Turns, then the turns between two rows, first turn first; the first pair answered:
Bal:
[ 18   3  -8   6  12 -12 -19 -18 -20 -23  12 -18  16 -28  -2 -24  14 -17
   0  12   4 -18   4  26  14  -2 -14  -4 -19  22 -23 -18  -4 -22  -4 -15
  26  -2 -15] |-> [  0   2 -10 -12  17   2  -1 -20 -27  -7  -8 -30  14  -1   1 -24  18 -17
 -17   8 -14 -12   0  20  32   1  -6   7  -8   3 -32 -11 -15 -29  -7   2
  27  -1 -21]
[ -3 -35 -20 -25   1  19  28  -3   5   7 -13 -13  21  -1   2   9  16  -9
  25   9   0  16  -4 -56 -24   2  -9  10  23   1   1  -6 -32 -27  -5  17
  19  14  13] |-> [ 16 -31 -16  -6  -4  -2   8  -2  13 -10   7  -1  19 -30   3   0  12 -14
  41  10  21  13   8 -48 -50  -1 -17   0  10  18  11 -17 -22 -20  -1  -1
  17   9  19]
[ -3   8  -4   1   3 -26   4  -3  -2  -7   0 -12  13 -18   3   1   0   0
   3  -5  -2   6  15   3  12  -2  -5   9  12  10   6  -2  12   0  33 -10
   8  -3   2] |-> [ -9   8  -4  -5   6 -24  11  -4  -5  -1  -7 -18  12  -6   3   1   0  -1
  -3  -8  -8  10  15   1  19   0  -2  12  15   0   0   1   7  -4  30  -4
  11  -2  -1]
[  3  -5  25 -22  18  10  -1   0  11 -21 -19   9  24  -3  10  17  -5  21
   8  30 -28  -4  10   4  22  14  -2  -4 -17  58 -13   6 -17  -4   1  14
  -2   1 -14] |-> [ 10   4  28 -12  18 -10  -9  -1  14 -29 -11  10  17  -9  18   2  -3  17
   9  23 -15   1  23  15   4  18  -4  -4 -27  61 -13  -6 -19  -4   1   5
   0  -8 -17]
pul:
[  8   7   9  -3   1  40  -2  14  -4  24  -7  11   5  26   2  11 -11 -12
   0  11   0   2 -22 -23  16  -6   1  -4  12 -25  -3   9  -7  -8 -26   7
   3  -1  -5] |-> [  0   7  12   7   1  33   8  10  -8  26  -3  12   6  31  10   7  -5 -25
  -4  22   5  -5  -5 -12  18  -7  12  -8  21 -16   5  13  12   4  -9   5
 -10  -4  -7]
[  5  15  14 -10   5   2 -19   5   7  12   9 -15  -3   7 -12  -7 -20 -12
   4 -34 -21  -2 -17  -5   8  23 -16  18 -11 -18  -8  -1 -31 -21 -18  -4
  16   6  14] |-> [  8   5  13  12  -3  21 -21  15  16  18  26  15   2  -5 -13  13 -23 -23
  15   4  -6 -26 -19 -15   1  18 -13 -11   4   1  16   4  -2  -5  -8 -13
 -13  14  27]
[-19  27  22 -14  17  -1  22 -14 -20   5   8 -14  -6 -15 -18  -3   8  -4
   7   9 -54  -1  19   1  45   2   5 -17 -11   1  24  11  15   4  41   6
   4  -5   2] |-> [ -7  29  18 -26  15   6  13  -9 -17   4   4 -17  -7 -21 -26   0   0  12
   9  -9 -62  11   0  -9  45   5  -6 -10 -23  -6  12   7  -8 -11  22   9
  20  -4   5]
nog:
[-19  15  10  15  -2   1  14  -5  -3  12  -5  -2 -11  35  27  -4   3 -16
 -18  17   3 -15  16  -5  -7   4  21  -9  15 -18   7   4   9   7  -1  -4
 -18  -7  -5] |-> [-19  12   9  12   1 -10  18 -13  -9   2  -5 -13  -4  29  26  -5   7 -17
 -14  15   2 -16  23   8   6  -3  20  -1  14  -9   8  11  19  12  17  -5
 -13  -5  -6]
[ 14  13   2  -4  -1  15  -9  27   9   5  -8  18  -9   7  -2  -9 -15   5
  -8  -2 -12  17 -13 -26 -12  28   2 -10 -11 -24 -21 -15 -44 -11 -20   0
   4   8   0] |-> [  0 -10  -1  -7  -1  37  12  18   3  14  -7  17  12   6 -13  16  -7   1
  -1  27 -24  -4 -19 -29  26  14  10 -19  14  -5  -4  14  -7   4  11   8
 -13  26   9]
[-26  24  -2  17  18  -3   6 -18  20  -7  14   0 -42   5  -2   1 -26  19
 -14   0  11  -6  -2 -15 -10  -2   5  -3   4  10  32  14 -27 -18  -2  12
  10 -11 -10] |-> [-28  17  -3  18  18   5  13 -19  18  -4  15   2 -35   4  -4   9 -23  18
 -12  11   5 -13  -6 -16   2  -6   6  -8  13  15  38  23 -16 -12   9  14
   3  -5  -5]
Then:
(two turns a pair)
[  4 -11 -11 -13 -17  11 -15 -13  13  -8   2  -1   8 -10 -10  20 -16  20
  15   7   1 -12 -12   1   9  -4 -20  -8  -5   2  -3   4  -2  -8  -5   1
   6   7  11] |-> [  1   0  -6  -3 -22  14 -15  -2  18   1   2  12 -10   8   2  13 -17  10
   3  10  11 -10  -6  -7 -17   5 -12 -17  -5 -11  -3  -7 -11  -9 -24  -5
  -6  -2   4]
Bal then nog
[ 12 -12  24  -9  23  -4   5  17  19 -19   6  16  17 -24   4  27  23 -17
  -3   4  15   5   6  10   9   8 -15 -13   0  16 -11 -16   9   5   7  10
  -2  12  32] |-> [  9   2  28  -9  26 -15   4  18  18 -18   0  13   4  -8  15  10  25 -19
 -14 -11  18  17  16  13  -7  18 -12  -4  -8  -2 -19 -28 -10  -4  -7  10
   2   0  20]
pul then nog
[ 31  19   9  44  -8 -24 -22  10  15 -13  28  18 -18 -24  14 -27  -7  -4
  11   6  35  15  11   5 -55   9   4 -16 -20   6   9 -31  -3   0 -17 -24
  -9 -16   6] |-> [-12  20  16  35   7 -30  23  -7  -6   5   7  -9 -18  25  32 -38  18 -26
 -16  13  20  16  42  24 -24  11  35  -3   6  -5  11 -14  17  14   8  -6
 -19 -23 -14]
nog then pul
[-22  -7 -15   9  11  -4   9 -20 -16  -5  11  -2  24  -4 -25  10   1   4
  28  -2 -11 -12  27  28  18 -16 -12   0   4   4   2  14  38 -13  29  12
  24  22  18] |-> [-36   1 -10   3  15 -12  17 -22 -22   0   0 -11  16  17 -16  -4   6   1
  14 -14 -14  -1  38  34  17  -9  -4  12   4 -12  -6  10  26 -17  24  18
  30  13   7]
Bal then Bal
[-26  -5  -6 -28  -6 -10  21 -21 -32   3   8 -65   8 -12  18 -17  11 -51
 -35 -39 -13  -4  29  21  19  -6   0  36  25 -16 -21  -9  12  16  36  17
   7  14  33] |-> [-26   4  -7 -19 -19  39  14  12 -12  36   3 -22 -19  17  23  -3  -6 -50
 -53 -23  -9  -6   3 -25 -22  15   2   9  29 -50 -24 -24 -22  -1 -22  20
 -21  15  32]
nog then nog
[  2   3   7  30 -16  19  -8  22  14  14  13  44 -10  12  18  14 -13 -17
  -3  33  33 -16   0 -15 -40  10   9 -34   8   4  29 -18   7   7 -25 -12
 -38  -4   2] |-> [-17  23  13  11  -3  -1   5  13   2  22 -11  15 -26  51  32 -16  -4 -17
 -27  -3  20  12  14  -6 -36  23  17  -4   2 -30   5 -26 -25  -8 -38   2
 -17 -19 -21]
Bal then pul
